One vector is turned by the same rotation once a tick. Each row is the vector after some number of ticks, and that number follows the row.
The counts run from 0 to 151.
[ 32 -11  13 -17 -13  12 -17  16   5 -14   1   1   1  -2  16 -24  35 -10
 -15 -17  21 -18 -11 -19  13  10 -24  -4 -10   3 -19  13 -15  19  31  -2
   2  24 -13   6 -27 -22  -4   8  -1 -21 -10   3 -21  -5 -10   5  -6   5
  16 -23   0 -21  -4 -31  -5   3   8  -6  -6   5   6  13  -6  -8  -5 -25
  -6  16   8  15  14]
22
[-10  -9  -2  18 -31   5   4   8 -10   8   4  -2  14  -9   5  12  13   2
   2  -8 -42   0  -2 -18  10  15   3  -3  24  -4  -5   3   0 -13  -5 -27
  19  15 -10  -9  -9   8 -39 -17   7  17  23   4  15 -10  12   6   1 -16
   2  19  -4  10  -5 -15  -3  16  -4 -12   9   0   1   8   9  23  -4  -1
  39 -12  12 -37  19]
54
[ 17  10  14 -10  -7  14 -20  -9   6   2   0 -20 -11  11  15 -12 -40   8
  -6  -8  25   1  11  11  12   6 -14 -33   6   5  11  12  15  31  22   8
   6   0   7 -24   2   9  35  25  21   4   7  -7  -3  -4  -1   5  19 -18
 -11  -1  -2  22 -17  11  20 -37 -20  28 -20   1 -10 -17  -8 -13   2  -3
 -20   9 -16   2 -12]
42
[-10   6 -14  -3 -27  -1  17  -8 -21   5  -1 -26   4  25  -6   2   4  -3
  -8  -1 -25 -11  -9 -12  -3   1 -17   2  32 -12  10  12  -4 -23 -19  17
  32   5  -2  18   9   9   5 -27 -10   9  15  -1   4  10   9  23  31 -14
   4  -5  27  14   3  -8  19  16 -19 -10   1  -5  11  12  -8   7  15   5
  36  -9   6 -31 -14]
56
[-33 -21 -21  15  12 -12 -12  12  14  -9   1  10   7  -8 -10   6  -5  -1
  -4   0   1  -1  -8   5 -21  -2  19  13  -5   7  -9 -19 -11 -21 -48   2
   0  -9  -7 -24  29   0 -16  -4  -3  26   4  33  26 -13  26  -7  -8   9
  11  19  14  -7   7  -2 -20  13   8 -24   0  -2 -19 -20   4  27  -6   8
  13 -11 -14 -12 -10]
108
[ 33  14   0 -24 -18  26  37  -2  -4  10  13  18  14  13  -3   8   2  -8
  12 -12   6  23  20  -4   9 -17  -9   7 -18 -15  24  -1   1  -4  12 -15
  -7  20  -2  -9 -17  -2 -11   6  30 -28   1  -6  19  -1 -14  -9 -10  16
 -17  -6 -18  -6   2  12   1  20  15  29 -16  10   5  -9 -14  -5   5  17
  10  18  33  11  16]
95
[ 12   7  13 -16   7  25  11  -7 -22 -11  -7  -3  10  25   6  -2  27  -8
 -13 -24  -9  -3 -10  -2  -8  13  12  30  -4 -18  15   3   2 -29  -5 -14
  43   6   0  -6   6 -12  -4  -9  21  26   1  -3  24  -4   2   1  -2 -16
   5 -16  -8   1   2 -12  14   1  14 -10  -3   9  17   7  30  12  25   3
  15  -3  19  -1  -2]
149
[  4  -1   2   3  -9  10  17  -7 -42  14   4  10  11   0   0  23  16   4
  21  12 -17  15   1  13 -14  13  29  28  -2 -17   9   1  15 -21   2   4
  14  -2  -4  13  -2  24 -28 -13  27  13   9  17 -19   9   5  -9  16   4
  -6  -9 -39  28 -16  -8 -15 -13  25 -11  14   7  26  15  18  -1  -1   6
  20 -12  23 -24  -5]
51
[ 34 -10   7 -30  16  34   3  -4  -6 -12   7  24 -21  12   1  -5  38 -32
   7 -10 -14  19  -1  -3  15  23  10  18 -34 -19  -7   2 -12  -9   8 -10
  17   0 -13 -24  -2 -11   1  10  27   0  -7   6  17 -28  11 -23 -21 -10
  -4  -5 -22  -1 -18   1   1  -9   9  19 -16   2   6  -1 -19 -18  26   8
 -24  -2  39  27  -9]
145
[ -1 -12 -22 -34 -10   5 -11   3   9  -5   8 -12   2  -4 -10 -12  12 -10
 -10  15  20 -11  -3  31   8   3   9   4 -19  18 -24   1  -4  11   4  37
 -27  11   0   7  -1 -15 -10  12  -5 -12  28  10  -7 -13   4  -1 -13  33
  -8  -7  17 -18   6  -1 -11  -7  -5  -2  13  -5  12 -18 -41 -14  -5 -15
 -30  20 -25   8 -30]
64
[  3  12  13  -6  25   5  13   8  13 -15  16  23  10   4   4  -5  21 -14
 -15 -44  -8 -13   0  10  -9 -12 -10  20  -5  -1   7  15  -6 -25  21 -12
  17  -9   8   4 -17 -18  16 -27  -6  18 -42 -26   8  15   2   4 -23   5
  12 -10  -5 -17 -18 -28   4 -25  26 -10 -21  -3   2  19  38 -15   1  -3
  11   7  11  34  -1]
71
[ 24  -8  -7 -28  -4  10  -4   2  13   7  11   0  -6  10   1   3  -6 -20
  -1  17  15  18   6 -10  24 -10  -1 -13 -38  -4  -8 -19   6   7  11   5
 -24  15 -15 -13 -10 -12   5  17   8 -21   7   8   2 -21   6 -24 -18  13
 -10   0  13  14  -2   9   4  -3   0  48  -1  -5  -4 -25 -39 -23   8  22
 -28  13  23  22 -11]
141
[ -2 -12   5 -31  11   7   0  -1   1 -11  31  23   6   0  16 -10  30 -21
 -15 -35  -3   0   2  19  10  -1   3  13 -10  32 -16  21 -14   5  29  -1
  -6  -2  -4 -11 -16 -26  -9   6   3 -27  13 -18  -6  -5  -9  -8 -22  23
 -11 -18   2 -24  -9 -26 -20 -21  12 -13  -9  -3  24  12   1  -8 -12 -18
 -15  20  -5  25 -12]
68
[ 14  20  -1  10  -2  20  25 -11  -3  18   1  24   6   7  -5  10 -36  29
   7  -1   7  15  27  35  -1 -11   8   6  -8  -6  35  11  14  -4   1  11
   0 -16  20  -8  13  10  18  -3  31   1   1  -5   6  10   0 -12  -4  15
  -8  -9  -7  37   0  15  -1 -22  22  21 -25  -3  -8 -15   3  -7   3  21
  17  11  27 -20  -3]
93
[ 17  -9 -16 -19  -3  19 -34  -9  30 -11  10  -2  -9   0  -1 -28   3  -4
  -5  -9  33  -5   8  51 -15  11   7   5 -20  27 -17  14 -13   9   8  35
  -9 -15 -15 -19  13  -4   2  10  -6 -19  13  20 -26  -1  22   0 -13   7
  -2 -12   7 -11  -2  -4 -29 -22   9 -27  -4  11 -14 -14 -24 -15 -15 -20
 -22   5 -26   8 -22]
65
[-26   9 -13   0  -5 -47  21 -15 -25   7  20 -12   7  -4  -3   4 -17  13
 -11   7 -38  11  -1 -30  17  -3  -5 -22  32  11  -3  21   2  -7 -11 -12
   4   4  19  11  -2   5 -16  -9 -15  -3  27 -31  -9  18 -13  13  26   2
 -13  15  14   3   6  12   5  -6 -25   4  12  -2  12   4   2  -3   8  14
  30  -1 -23  -3   1]
133
[ 21   4  20  10  12  -3 -25  -1   9 -18 -20  -2 -21  -4   0  -6  -3   0
   0 -12   4 -34  -2   4 -29  10   1  10   4  -8  -6   7   9   7  24  -2
  12   9   0  17 -14   3  13 -13 -11  25 -39  11 -19  10  -7  18  15 -33
  27 -25 -21  -1 -19 -21   1 -24  17  -6   1 -14   8  12  23 -29  -3 -12
  -6 -10  -5  24   6]
24
[ 26   4  -2  16  -9  12  17 -15 -14   7 -34 -18  -9  20  -5   3 -17   7
  15  32   7  -6   9 -15 -15   1  12  24 -24 -31   2 -23  16   1  -1  10
  -6   5 -20  23  -6  20   3   0  14  11 -10  35 -14  -5  -3   0  16 -11
   6 -11 -13  41  14   1   9  20  26   6   9  -5   3  -1 -11  -9   3  12
  11  -3  34  -9   0]
1
[-19 -26 -14   1  -8  -7 -17  11  -9  12   1  -9  -1 -25  -5  17  25 -14
  14  -1 -43  -2 -13   4  12  21  14 -17   5  13 -33  -2  -2 -24 -15 -17
  -1 -18 -11 -17  12 -10 -17  -3  -1  23  25  31  27 -26  19 -19   1 -24
  -5  19  -3   7 -14 -21  -6  -8  -9 -22   9  -5  10 -14 -12   8   4   7
   5 -11  -9 -18 -13]
8
[  3  -3   9  29 -11 -30   2   6  -8   7 -14 -12  10  -6  -1   4 -27  16
  12  22  10 -15   2 -35   2 -26  -1   3   7  -8  -3 -20  16  14  -2   7
 -22  19  -6  35 -18  20 -13  -7 -15  -7 -16  11 -29  24 -25  21  17   2
  18   9 -11  18  17 -11  -9  19  14   7  19  -8  -2  17   7 -18 -21 -23
  18   7 -10 -20  20]
78
[ 30  14  14 -15  24  10   4 -19  -6   4 -12   8 -13   4  13   9  -7 -20
   4   5   7  13   4  -7  20  -1  -5  -3 -23 -18 -11 -18  10  -4   8  -5
 -12  -5   9 -17   0  -5  16  18  25   9  -6  -4  16 -28  -4 -12 -11 -13
   2 -11   0  22  -4   0  30  -1   6  47 -11  -8  -1 -23  -7 -22  -3  18
 -20  22  15  29 -14]
44
[-23  -7  -6  11  11 -40  24  10 -15  12  21   3   5 -18  -6  21 -13  -2
   8   2 -49   9  -3 -26   2  -1   4 -12  22   8  -2 -13  18 -18 -20 -37
  -4   2  10   8  -8  -1 -21  -4 -17   2   2 -10   9  17 -10   0  21  -1
 -12  38  -3   1  -4   5   5  -2 -27   6  13   2   0  14  22   7   1  12
  15 -18 -22  -6   7]
132
[ 29   3   0  -5 -19  24 -20 -11   1   0   3   0 -14   7  -4   4 -13  -1
  27  32  14  16  37  40 -11  10  16  -5 -31  -3  -4   0  13  17  18   9
  -3 -12 -12  -6   0   2  23  14  29   4   8  20 -16 -13  17 -15  -7  -5
  -9 -10 -23  28 -16   2  -3 -35  -2  13 -11   6  17 -18 -31 -31   5   6
 -21   2  15  -1 -22]
143
[-23 -13  -8 -11  16  10  -2   1  12   1  11  -9  -5   4   6  -8   1  -1
 -18 -19 -21  -1  -5  24 -10  16   4  -6  13   6   1   0 -13 -32 -36  -2
  31 -33   5 -33  30  -8   9 -17 -10  19  25   0  37 -10  28  13  -7  -9
  -7  12  35 -12   1   7   0  -5 -12 -18   2  -1 -18 -18  -1  23  15  10
   0   1 -27 -17 -22]
11
[-12   8   2  12 -10   2  14  -4  -3  11   3  -2  22   5   6  15  -2   8
   2  -5 -14 -27  -8  -4  15  -7   1  15  19  -2  -2  -1  23 -27   3 -18
  18  19   5  16  -1   0 -26 -16  23  44   8  -5  17  -1  -3   2   1 -10
  11 -10   5  25  -1 -24   0  11  15 -21   3  -3  13  -6  14  26  -8  -9
  48  15  14 -32   7]
151
[-34 -19  -2  24  21 -35   2  12  -1  -5   4  16  19 -21  -7   0 -17  25
   9   9 -14  14 -18 -14  -1 -17  39   1  10  11   0  -6   4  -5 -28 -30
 -11  -9   1 -10  -1   1 -28   4 -14   2  -5  -7   3   9  -5   7   7   8
   4  22 -10  -4   8  -3 -17   6  12 -12  15   7 -20  -9  46  17  -9  -8
   3   2 -27  -5  24]
31
[  0   4 -11 -26 -18   4  12  16   3   5  36   0  20   2 -11 -11  16  -4
 -10 -29 -24  -8   8  18  23 -16 -17   1  12  28 -14  15 -17  -7   7  16
 -14  17   7  -4 -14 -18 -14 -13   1 -31  21 -15   0   7 -10  11 -14  44
 -16   4  21 -25   2  -1 -17  -7  -3  -9  -8   4   8  13 -23   7  -4  -6
   0  13 -21   2 -12]
114
[ 11  21 -14  -1  -8  20   9  14  24   5   9  11  10 -14  -3   5 -20   9
  -1 -19  -3 -21  23  37   1 -27 -22  11 -10   0   6 -20 -17  -8  -9  23
 -12   1  15 -13   5  -9  16 -20  -1 -12  -9   4  21  19  13   2 -22  22
   6   6  21  -9   0   4 -17  15  21  -2 -28  -1 -11 -21 -15  14 -27   5
  16   6   7  -1  -2]
16
[ -3 -19  -8   1 -18   3 -12 -24 -20   1 -19 -24 -20   7 -11  16  15 -17
  23  26 -29   0   3 -13 -12  18  23   8  -7 -12 -25  -4  16  -4  -2   2
  -4  -8 -23  21  -2  15 -17  -8   0  19   9  30 -11 -14   4  -2  18 -24
   8   1 -10  33   0 -13 -13 -11   2 -21  20  -4  28  22 -24 -15  -3   8
   4 -19  -5  -6 -13]
5
[ 17  -5  13   3   6  19   4 -21 -22   3  -8  18 -16   9   6   6 -12  11
  13  13  21  11   6  15 -24   3  36  17 -33 -18   5 -10  14   2   3   5
   9 -16 -11   1   9  12  11   0  28  15 -15  29  -4 -12   0 -10 -15   0
   8  -8 -20  43  -1  -2   5 -15  38   8  -5   8  12  -9   9 -19   0   5
  -8   0  21  -3 -13]
47
[  3 -30 -17 -13  -6  17  -9   7  -3  -5   5  -6 -12  -9  -7  -2  30 -24
  -4  -5 -33  22 -11 -19  -8  33   9  -1   1   5 -15  11   8 -11 -18 -16
  18  -5 -16 -20  12  -6 -34  -5  -6  14  21  21  26 -29  25  -2  16 -21
  10  20   1 -10 -10 -11   4   9 -21 -16   2   1 -11   8 -25  14  18  12
 -13 -31   3  -8   6]
7
[-31 -17 -22 -19 -15  -9   9 -17  -9   4   3 -24   2   1  -6  18  16  -6
   7  16 -38 -18 -15   5   5   9  19  -2  20   1 -37  16  -2 -21 -16   2
   4 -21  -6   6  10  -8 -21  -7  -7  37  27   8  11 -15   3 -17  13  -4
 -10   1  16  15   1 -20  18 -20 -20 -23  11  -8  23   2   1   2   0   7
  14   0 -18 -11 -30]
9
[-12  10 -18  -5  -7  -2  32  20  16  10  37  16  10 -19 -23   2  15   0
 -10 -22 -32 -16  28  19   7 -16 -10   7   0  14  -3  -5 -23 -31 -14  24
 -15  -9   5  -4  -8 -20   4 -29 -14 -19  -3  -7   4   9   8   5 -19  28
 -17  18  13 -33  -4  -1 -15  -1  -2  -9 -12  -6   0   2 -19  12 -20  15
  11  10  -7   2 -12]
113
[ 45  12  16  -9 -16  26   3   8 -13  -7  -5  -1   0  21   7  -5  40 -27
  -3  -8   4   0  11 -31  11  19 -11   9  -5 -33   3  -3  -6  -3  10 -17
  19  32 -18  -6 -10   0  -2  -1  17 -11  -8  12   8 -14   3   7  13 -20
   1  -8  -9  -2 -10 -19   7  42  -1  11  -3   4   6  19 -14  -9  28  18
   8 -13  49  -3  19]
99
